128 stands for zero in the data rows.
Here are some points:
[156 142 148 127 100 112 109 107  90  76 100 130  91 158 118  90 123  85
 147 161 146  69 141 157]
[184 103  28 171  89 111   0 203  98 138 206  99 106 150 194 100  95 100
 135 153 144  58  24 166]
[113 167 106 118 181 109 175  59 118 129  71  82 163 170  82 160 177 123
 105 204 149  66 161 124]
[103 135 190 100 180 156 140  69 110 123 105 129  81 156  83 142  92 158
 202 198 127 152 196  32]
[163 126 172 168 159  97 136 113 129 109  87 102 160 140 138 159 136 138
 155 123 148 115 164 137]
[112  71 137  82 133 171 113 186 139 219 168 161  84 118  82  97 188 172
  97 171 107 148  63  83]
[ 57 139 133 214 135 138 163 126 160 166  60 141 109 112 133 112 169 167
 100 175 121  40 172 131]
[ 81 153 149 139 133 206 113 131 105  86  98 176 115 148  97 150  98 177
  97 212 135 111 167  92]
[176 129 135 212 155  95 174 111 122 116  75 140 137 105 129 105 137 113
 162 139 160 132  94 177]
[134 184 110 143  96  51 128 181 195 205 183 190 144  63 144  59 101  38
  75  78 129 169 137 150]
[152 107 102 110 147 130 147  76 130 133  76  61 113  60  77 155 138 135
 137 161 150 129 126 102]
[ 88 124 143 170 126 102 116  60 134  90  96  89 184 134 115 117  86 185
 138 128 186 157 124  56]
[ 99 134 158 118 158 125 160 111 173 124  77 114 123  96 121  78 103 136
 160 129 156 136 118 126]
[139 166 152 139 154 132 181  96  63 103 100 103 185 180  43 117 139 139
  69 218 106  72 170 173]
[148  95  60 152  98 100  75 204 168 163 196  88  99 120 136  78 121  45
  35  55 164 153  89 153]
[162 138 140 179 126 106 165 151 176 136 148 224 231  24 164  39  98 101
 219  58 122 158 151 255]
[116 128  90 140  83 123  90 156 175 180 157 136 172  84 188  92 164 146
 129  46 213 133  72 170]
[167 142 114 178 117  18 113 174 214 184 161 175 153 158 119  60 180  65
  80 128 193 170 118 207]
Then 10 other points, each followed by its number:
[148  67  82 122  97 115  46 189 108 203 176 102 141  69 158 142 187 119
 111  59 155 161  64 156] 0
[ 81 163 106  12 151 171 125 191 104 154 139 171 142 166 106 110  62  96
 177 152 142 108 105 159] 1
[109 138  56 140 140  68 176  47 181 167  73 101  47 108 117  46 192 153
  38  55  86  98 159 115] 2
[ 90 107 169 109 127 180 131  74  98  70 123 105 141 140 103 181 154 128
 118 177 176  93 143 152] 3
[142  88 117 201  85  68 135 220 203 182 161 131 175  88 144  86 154 113
 113  56 119 162 104 149] 4
[135 150 138 101 133 147 165 192  99 183 181 188 138 164 176 127 149  75
  80 177  99 152  84 123] 5
[ 81 159 175 140 116 145 170 158  95 127 146  96 122 102 122 140  76 148
 154 127 131 127 117 181] 6
[ 74 159 159  93 185 128 202 113  93 106 114 159 127 200 172 196 124 190
 147 219  66 113 172  75] 7
[147 167 142 133  56  21  94 144 187 255 157 201 140 115 105 147 133  56
   0 161 203  76 135 214] 8
[146 152 134 179 149  86 143  52 117  49 139 132  71  93 136 131  99 147
 139 163 128 105 142 110] 9
Which of these numbered points is nearest to each point below, looking only along the 4 directions in which the first points spread most? Its number follows each.
[138 125  74 157 159 209 114  67 159  57  92  61  94  93  87 193  97 137
 141  99 126 138 158 153] > 9
[ 72 171 198  92 174 165 193  75  88  71  90 151 123 173 137 176 107 142
 187 208 109 150 167 104] > 7
[ 80 107 138 202 149  76  97 168 168 221 128 238 132 120 186  50  29 102
 148   0 100 192 130 245] > 4
[104 136  69 193 202  88 161  93 151  97 110  40  89 179 133 169 100 102
 115 172 169 147 139  85] > 3
[ 86  76 179  66  56 145 154 221 108  80 224 120 156 132 161 143 200 131
 138 116  55 116 167  45] > 1
[115 150 182  59 171 186 170  77 143 106  62 131 159 202 129 192 130 159
 233 171  97 142 186 123] > 7
[213 132  69  91 126 182  54 132  79 129 184  54  96  65  84  44 211 146
  38  84  97  65 129 102] > 5
[118 134 103 159 154 180 134 100  85 129 123  59 114 167  98 188  65 143
 130 131 124  88 166 156] > 3
[156  27  38 128  46 124  28 133  87 134 150  69 115  61  95  76 148 141
  86 108 139 135  54 157] > 0
[160 138 170 129 139 208 167 172 105 147 107 170 167  97 190 151 192 181
 196  90 130 114 121 145] > 6
[119 125  76 169  48 149  84 175 174 127 113 122 128  71 139  87 101  85
  84  89 121 132  62 142] > 0
[ 95 180 158 194 107  85 100 147 210 208 157 186 164 114 199  40  87 178
 130  63 174 179 116 161] > 4
